In the rows, zero is written as 128.
Rotation paths and how fast each direction turns (degrees per step)
Each turn is a multiple of 5 degrees from 10 to 175, or 0.
Each row of a path follows its step; steps can be skipped.
path 1
step 0: [132 135 126 136 130 125 133 124 122 128 129 127 142 122 130 129 124 138
 128 129 132 124 122 128 127 126 129]
step 1: [119 125 131 131 126 127 135 131 127 128 131 130 123 134 132 131 131 127
 129 121 129 124 116 134 133 136 124]
step 2: [128 126 129 129 127 142 123 132 128 130 126 131 126 127 140 130 127 122
 126 126 135 137 134 127 122 130 126]
step 3: [131 127 126 129 130 119 122 140 130 124 125 126 130 131 131 130 123 133
 135 133 126 124 139 132 129 124 132]
step 4: [132 135 126 119 122 124 134 120 131 131 125 123 131 132 130 125 127 136
 137 126 121 129 124 129 125 131 126]
step 5: [130 123 135 128 126 130 129 124 131 124 127 129 134 127 124 141 138 126
 128 123 132 132 120 129 129 131 135]
step 6: [128 126 124 133 136 133 129 129 124 127 128 128 116 137 132 132 133 121
 131 134 128 125 129 120 123 127 131]
step 7: [128 130 124 128 136 127 122 127 134 143 128 128 132 124 129 133 125 133
 125 135 122 129 137 129 131 130 124]
step 8: [119 131 127 117 125 123 131 130 130 120 120 129 126 120 126 128 127 136
 128 129 127 127 127 124 136 133 131]
step 9: [134 129 145 124 124 128 129 120 120 126 129 127 123 129 129 128 129 123
 127 127 125 134 128 126 132 125 129]
step 10: [132 132 126 130 131 132 120 129 127 129 134 133 128 123 123 126 139 120
 132 136 132 120 128 133 126 122 128]
Directions:
[130 128 128 128 127 129 129 128 124 131 129 130 127 129 127 133 130 125
 128 127 131 124 123 128 127 127 126]	80
[128 124 126 128 124 128 127 131 129 132 126 128 128 127 127 129 126 130
 128 133 127 126 130 127 125 125 128]	90
path 2
step 0: [116 126 128 121 129 123 130 127 126 121 133 123 126 130 127 133 137 131
 128 133 126 123 129 117 129 116 132]
step 1: [134 125 128 120 135 125 127 131 129 116 130 131 120 126 126 115 133 122
 134 127 129 126 128 124 120 135 125]
step 2: [140 124 133 127 122 131 127 130 140 124 122 125 128 128 126 138 129 129
 134 130 121 134 128 122 125 120 125]
step 3: [124 129 127 120 125 135 130 133 120 128 128 129 134 127 127 128 140 129
 131 125 127 126 121 112 133 132 131]
step 4: [135 122 127 122 132 135 136 136 131 120 125 134 117 127 132 127 125 128
 118 123 131 125 123 128 121 125 132]
step 5: [128 129 126 117 117 120 128 128 133 120 126 123 130 139 128 134 126 135
 132 132 132 128 119 125 128 121 124]
step 6: [120 127 131 118 129 127 128 131 120 119 124 126 119 122 119 124 137 125
 124 131 126 134 132 120 131 127 130]
step 7: [132 125 127 125 139 128 133 133 144 121 129 136 130 130 125 125 130 126
 132 129 121 124 129 122 119 123 127]
step 8: [136 131 124 129 117 131 128 130 127 116 122 122 130 128 129 128 130 128
 138 125 123 133 120 118 129 134 125]
step 9: [131 124 132 123 129 136 130 134 127 128 119 131 127 129 122 134 135 131
 117 125 134 125 132 115 133 125 135]
step 10: [127 127 119 121 125 128 133 131 128 124 130 138 124 135 128 123 128 130
 124 127 122 120 115 126 121 123 121]
Directions:
[126 129 129 128 128 127 128 130 125 130 130 125 130 129 128 127 132 125
 123 126 130 128 131 124 125 129 131]	125
[129 130 129 128 128 126 128 125 134 131 128 131 127 128 130 131 127 130
 124 128 126 128 130 126 126 125 130]	145
path 3
step 0: [125 127 128 131 126 125 126 118 125 128 119 123 137 120 124 142 130 127
 125 127 134 133 127 125 129 113 126]
step 1: [135 124 128 128 132 121 133 133 132 136 131 134 125 126 123 122 126 136
 127 125 148 129 128 124 134 126 122]
step 2: [130 128 120 124 130 127 123 142 129 135 126 129 132 137 129 132 135 124
 127 137 124 129 127 133 124 121 116]
step 3: [126 129 125 123 127 126 122 121 129 127 121 118 120 133 140 137 126 132
 130 128 137 123 117 131 131 134 125]
step 4: [125 123 119 130 133 130 134 128 136 125 120 121 132 124 112 132 118 134
 128 133 129 131 130 127 125 135 124]
step 5: [135 124 120 120 130 129 124 122 139 131 127 129 133 140 129 123 125 124
 122 131 133 134 129 126 130 118 137]
step 6: [136 130 127 119 128 135 124 131 131 140 132 128 119 125 131 132 123 127
 127 132 123 125 137 132 136 138 124]
step 7: [132 122 118 126 117 131 132 128 125 126 133 122 134 128 128 138 124 130
 131 132 118 118 117 128 125 127 134]
step 8: [138 134 125 131 127 123 123 110 125 125 130 121 136 119 124 130 125 127
 123 125 133 132 133 125 132 133 127]
step 9: [138 128 132 126 120 120 132 139 136 133 133 132 129 117 120 120 122 126
 129 136 131 132 126 130 132 122 132]
step 10: [138 122 129 135 122 130 120 135 120 128 131 126 131 135 140 135 128 120
 130 132 129 130 133 132 131 120 121]
Directions:
[127 124 131 128 131 129 128 128 128 126 127 126 128 125 128 127 124 126
 126 130 129 133 127 129 130 126 130]	80
[126 128 127 124 128 128 131 127 126 125 129 131 127 126 127 126 126 125
 129 130 130 126 129 128 132 130 124]	145
path 4
step 0: [128 136 136 132 130 131 127 137 130 130 131 141 118 139 124 121 129 132
 136 128 124 124 134 132 128 136 133]
step 1: [136 132 119 125 125 130 132 141 128 126 135 131 128 128 125 134 124 131
 137 126 120 127 133 123 140 133 121]
step 2: [126 132 114 118 131 126 126 137 136 133 125 129 117 132 130 123 120 137
 127 133 129 123 132 126 130 122 132]
step 3: [132 138 131 121 128 134 144 135 132 125 126 130 131 136 127 124 119 133
 131 133 122 129 124 128 120 132 133]
step 4: [133 139 128 127 114 131 128 131 126 129 131 137 125 129 127 133 126 141
 131 122 124 120 129 136 135 126 137]
step 5: [127 125 123 127 133 129 137 137 134 125 130 139 127 137 126 134 122 132
 127 131 128 128 134 140 139 127 123]
step 6: [130 141 120 131 131 135 129 124 145 130 125 129 129 130 123 125 119 136
 133 133 127 125 134 123 132 130 126]
step 7: [128 134 122 128 123 127 130 136 137 118 126 122 126 133 132 140 121 136
 127 129 122 131 119 128 129 130 137]
step 8: [117 133 133 121 119 135 128 133 131 121 127 137 128 136 121 133 128 138
 123 134 131 122 136 130 128 128 133]
step 9: [137 137 123 133 122 136 130 134 134 126 132 142 130 128 125 136 123 131
 125 130 129 137 131 133 125 128 119]
step 10: [128 138 119 124 125 123 126 128 142 128 123 134 136 130 132 135 125 127
 127 131 133 125 129 124 141 120 131]
Directions:
[128 127 127 124 128 129 124 131 127 126 131 127 127 128 127 129 128 130
 125 130 127 129 129 122 124 129 127]	60
[128 129 131 131 130 130 130 127 129 128 126 130 126 129 127 124 126 126
 125 130 127 127 130 127 124 131 125]	125
[126 129 127 125 127 128 130 126 130 126 124 122 126 127 131 127 126 127
 129 127 128 130 128 127 126 129 131]	85
